A: 3 groups of rows, each row roughly a mix of its group's hidden directions
A (99 x 10)
-2  -4  0  -4  6  -14  17  -17  -3  -26
-21  18  8  -7  -16  -11  -13  2  1  9
21  -5  -3  -18  -7  -7  7  16  -18  -5
-15  -11  -11  20  17  15  10  -4  -6  4
-13  -3  9  4  2  9  -18  20  -12  18
-1  21  -8  -11  -24  -1  -11  11  2  -9
-5  -33  -7  4  1  12  8  -9  7  -1
1  -7  -7  -20  -2  -9  18  -15  -11  -16
-14  -12  -14  17  6  17  12  -11  11  0
9  17  -7  4  2  -27  11  5  -6  -13
-2  -1  -3  -15  -13  0  -2  -28  3  -18
1  -18  6  -5  15  -11  12  -15  -8  -19
12  25  4  -10  -16  -14  -10  8  1  5
-16  -28  -2  -11  -9  15  -3  0  6  -4
19  -16  3  15  5  7  3  2  -13  -21
10  10  8  33  4  4  -6  -9  6  5
18  6  0  17  10  -8  -18  14  -11  7
-8  -14  14  -1  18  8  10  -23  6  -5
5  21  0  1  17  -17  -2  5  -21  0
-14  25  1  -12  -21  -9  -5  -6  0  2
-20  19  2  -8  -20  -7  -6  9  1  11
-3  -23  -3  1  -17  19  11  -3  13  4
5  -11  9  10  25  -3  18  -15  -1  7
-16  -18  -9  16  2  16  11  -11  7  -6
6  7  -12  -22  -13  -6  10  22  -5  -4
5  -31  8  15  12  4  0  0  -1  -8
1  9  7  31  10  1  -9  -1  6  14
-4  -8  1  -5  4  -2  14  -22  12  -24
-11  -8  10  -23  13  4  6  9  -18  -9
12  -27  -6  12  10  9  11  8  10  2
10  -21  -1  19  21  12  2  1  -2  -6
-8  -22  8  -15  13  -9  3  -3  -17  -11
-2  -7  10  5  -7  23  -20  1  -8  17
-16  22  6  -15  0  -11  -16  2  -9  -4
-20  -4  -14  3  4  18  10  -18  12  -4
-19  -19  -3  13  11  16  4  -13  4  -7
-7  4  -11  -17  -22  4  -12  17  -1  -11
17  -2  -10  27  4  -2  4  2  -13  14
-10  -6  -4  -4  13  -17  15  -22  -1  -14
-6  -25  8  -14  13  -3  5  -11  -11  -13
-9  25  3  14  -13  2  -12  15  8  -4
-7  26  -15  -3  -14  0  7  -11  11  8
2  -8  11  11  28  -4  9  -17  -4  5
12  5  2  11  -5  12  -11  22  3  21
-14  -23  7  10  10  6  -2  21  -7  7
7  -11  6  20  24  -4  6  -13  -4  11
-3  11  11  33  5  6  -3  -8  6  -3
6  -12  13  15  26  -1  4  -10  -6  10
-7  -24  -3  -23  16  -7  3  3  3  5
-4  -5  -6  -9  -25  7  12  1  24  2
3  -16  11  14  25  0  7  -14  -3  10
17  -8  -15  11  3  22  12  5  9  -10
-6  -8  9  6  2  23  15  22  -6  3
26  -20  2  -4  8  7  4  12  2  -11
8  15  1  -2  16  -15  -3  15  -22  1
-12  8  -5  -20  -23  5  -9  8  6  -11
-5  14  8  26  -6  11  -16  -10  9  4
-16  10  6  -12  2  -3  -3  -22  -17  -13
4  -2  13  13  23  -7  12  -17  2  14
-18  -19  -7  9  11  15  11  -15  2  -5
-9  -29  5  6  -4  19  0  -7  5  10
7  -2  9  20  23  -1  3  -20  -3  5
-7  10  -9  11  -4  13  -1  -18  18  17
-9  0  -7  -15  -7  -3  6  -22  14  -20
1  -3  -3  -7  -4  -2  10  -31  3  -19
0  15  -12  -15  -24  0  1  18  0  -6
12  4  3  8  -2  7  -8  26  -8  21
9  10  -2  13  -15  25  4  -1  15  7
-4  20  -10  -12  -24  -2  -8  15  -3  -5
-17  -15  -11  10  9  15  13  -16  6  -3
18  21  5  -8  -8  -17  -8  12  -9  5
16  14  14  -1  -8  -19  -17  10  -6  3
3  -4  -3  -1  7  -11  9  -29  10  -17
20  4  16  -4  4  -17  -16  12  -11  1
-17  -2  11  19  7  12  -3  -19  10  -7
-12  -7  -5  -8  -18  1  4  -10  28  -1
-20  -4  19  -12  -5  -16  -11  6  -10  6
-7  2  -13  -17  -23  3  -9  17  -1  -11
2  -8  -9  5  -23  6  0  -4  28  3
-15  -20  -8  15  12  16  9  -10  7  -2
-1  23  6  -2  15  -15  -16  1  -14  -6
12  20  10  0  -14  -16  -16  12  -4  4
1  -21  -8  9  4  19  7  -5  21  -7
2  -7  11  13  6  13  -15  18  0  20
0  -19  6  18  18  0  3  -19  6  10
6  -24  2  11  17  7  0  20  2  8
-24  -17  -5  16  8  15  6  -7  2  -1
18  24  3  -7  -10  -10  -12  11  7  7
-8  -23  -11  -4  -14  14  9  -10  13  -9
6  -7  6  6  20  -19  0  16  -18  6
11  -15  -1  2  -3  19  -2  24  13  -7
6  -11  10  14  20  -5  13  -14  11  14
-4  -14  -2  -21  7  -13  15  -4  -8  -19
-12  -19  -4  -12  -9  14  11  -12  13  -12
-7  19  -12  -12  -15  -11  16  -7  0  13
5  2  9  27  1  23  0  0  9  10
4  11  8  -10  16  -3  -5  13  -26  -9
-4  6  12  20  -5  17  -20  11  4  10
2  -30  5  17  10  9  1  10  1  -3
one row of each group, then the others: which group is each in?
-19  -16  -8  6  3  16  10  -15  13  -5 -> C
-7  -14  10  7  23  -2  7  -23  4  3 -> B
-2  3  7  -6  -16  16  -9  28  -6  0 -> D

-6  8  5  -24  -4  -6  2  26  -9  5 -> B
-13  20  6  -18  0  -14  -7  1  -15  11 -> C
-17  -3  -3  -13  3  -12  7  -19  4  -22 -> D
2  -24  12  8  11  8  -5  10  -14  -15 -> C
-1  -10  -5  -16  19  -3  18  -11  -18  0 -> C
-4  -24  12  -9  12  -2  -4  -7  -23  -3 -> D
13  4  6  30  9  5  -1  -8  14  6 -> D
-2  -9  -7  22  -9  5  -7  -22  17  4 -> B
-3  10  4  18  -2  10  -19  10  11  19 -> D
6  -14  -1  22  2  11  0  -24  11  -1 -> B
-15  -7  6  -14  20  -15  -12  11  -12  2 -> B
